One vector is turned by the same rotation once a step. Each row is the vector after some number of steps, and that number follows the row.
The counts run from 0 to 53.
[104  97  95  93 115  96 106 118 144  95 191 128 157 109] | 28
[147  99 137 101 152  62 121 132 127 134 152 172 163 123] | 29
[169 119  96 130 165 114 150 118 169 106 102 206 129 146] | 43
[125 176 122 105 130 107 134 104 189 179 149 150 138 127] | 17
[147 171 121 172 156 108 139 166 152 118 123 112  58 140] | 49
[136 110 104 136  85 103 102 132 129 184 149 128 154 158] | 3
[140 116 102 114 125 144 126 153 197 132  96 184 109 141] | 44
[160 104  86  93 130 163 109  94 184 100 158  93 155 130] | 14
[121 125 125 160 105  96 123 150  78 113 116 179 169 111] | 34
[195 105  82 166 142 100 124 125 101  62 123 118 153 124] | 38
[ 91 155 134 140 148 136 107 116 125  87 115 175 114 120] | 47
[181 146 103 173 127  92 120 175 108 129 103 129 146 166] | 39
[152  87 144 114  95  95 123  78 134  99 135 102 150 116] | 1
[148 176 109 121 145  70  90 164 118 133 177 147  99 163] | 53
[129 103 140 106 121  84 159  77 123 117 109 174 160  97] | 6
[151 123 107 160 127 108 158 127 143  46 149 137 118 126] | 37
[126 133  72 106 111 129 148 112 147 110 165 164 131 141] | 41
[157 144 127 215  79 143 157 112 155 150  98 116 132  81] | 8
[ 82 120 103 121 151 161 117 150 163  79 124 185 122 103] | 46
[132 104 133 104 140 146 128 108 200  89 110 155 127  53] | 19
[127 164 137 170 119 123  65 151 171 120 108 149 118  88] | 21
[109 180 108 180 103 112 108 170 147 117 164 143 115 101] | 22
[182 210 126 170 135 101 160  76 124 136 108 118 144 138] | 12
[149 109  87 108 142 123  79 100 145  99 137 155 177 136] | 15
[114 146 128 137 126 107 111 114 153  69 175 134 113  81] | 23
[149 148 110 155 134 171 138 138 165  71 122  97  86 120] | 50
[101 119  83 134 103 182 117 168 180 109 125 146  99 140] | 45
[110 119  93 136  55 124 118 121 158 159 188 150 151 118] | 4
[116 133  92 170  70 169 113 127 124 110 144 137 156  95] | 9
[131 147 104 204  96  90 163 152 120 135 157 162 121 133] | 35
[140 133 143 146 142 109  79 129 144 108  68 167 136  61] | 20
[123  79 105 137  96 131 168 134 156 102 146 166 110 105] | 32
[169 104 160 169  99 112 133 120 133 164  90 147 158 118] | 7
[186 115 132 169 113  94  98 168 183 146 146  72 122 139] | 26
[134 124 134 116  85 113 155  94 148 102 166  80 142 108] | 0
[144 150  96 112 169 115  76  96 143 181 159 166 177 130] | 16
[204 139 162 156 147  51  97 150 153 111 122 113 134  97] | 25
[ 98 166 105 160 118 132 130  77 114 101 126 140 187  86] | 10
[ 96 103  99 114  91 123 163  88 137 128 164 170 160 102] | 5
[142 110  78  99 158 122 159  92 109  83 165 161 143 140] | 42
[164 165 116 144 140  81 146 106  95 117 111 146 188  97] | 11
[175 109 131 132 107  94  70 114 127 150 128 142 181 143] | 2
[159 118 129 131 131  62 158 134 150 161 143 183 163 157] | 30
[151 149 130 123 150  77  76 152 110  81 133 137 131 161] | 52
[110 132 122 121 125 131 146 127 200 116 138 154 119 110] | 18
[143 110 118 165 104  94 158 139 178 149 140 142 110 128] | 31
[137 120 123 160 142  47 126 117 150  73 152 129 129  76] | 24
[123 134 111 201 124  89 162 138 129  92 153 127 122 109] | 36
[185 140 113 151 100 146 146  99 174 131 142 110 123 131] | 13
[139 180 150 171 185  81 144 131 110 115 104 175 111 127] | 48
[ 92  70 121 147 116 135 113 135 137  91 114 170 136 103] | 33
[145 101 106 134 103 127 119 186 164 110 174 117 148 133] | 27
[148 162  67 164 113 122 116 156 155 109 163 138 119 161] | 40
[124 130 109 133 175 155  93 135 124  52 122 133 116 150] | 51
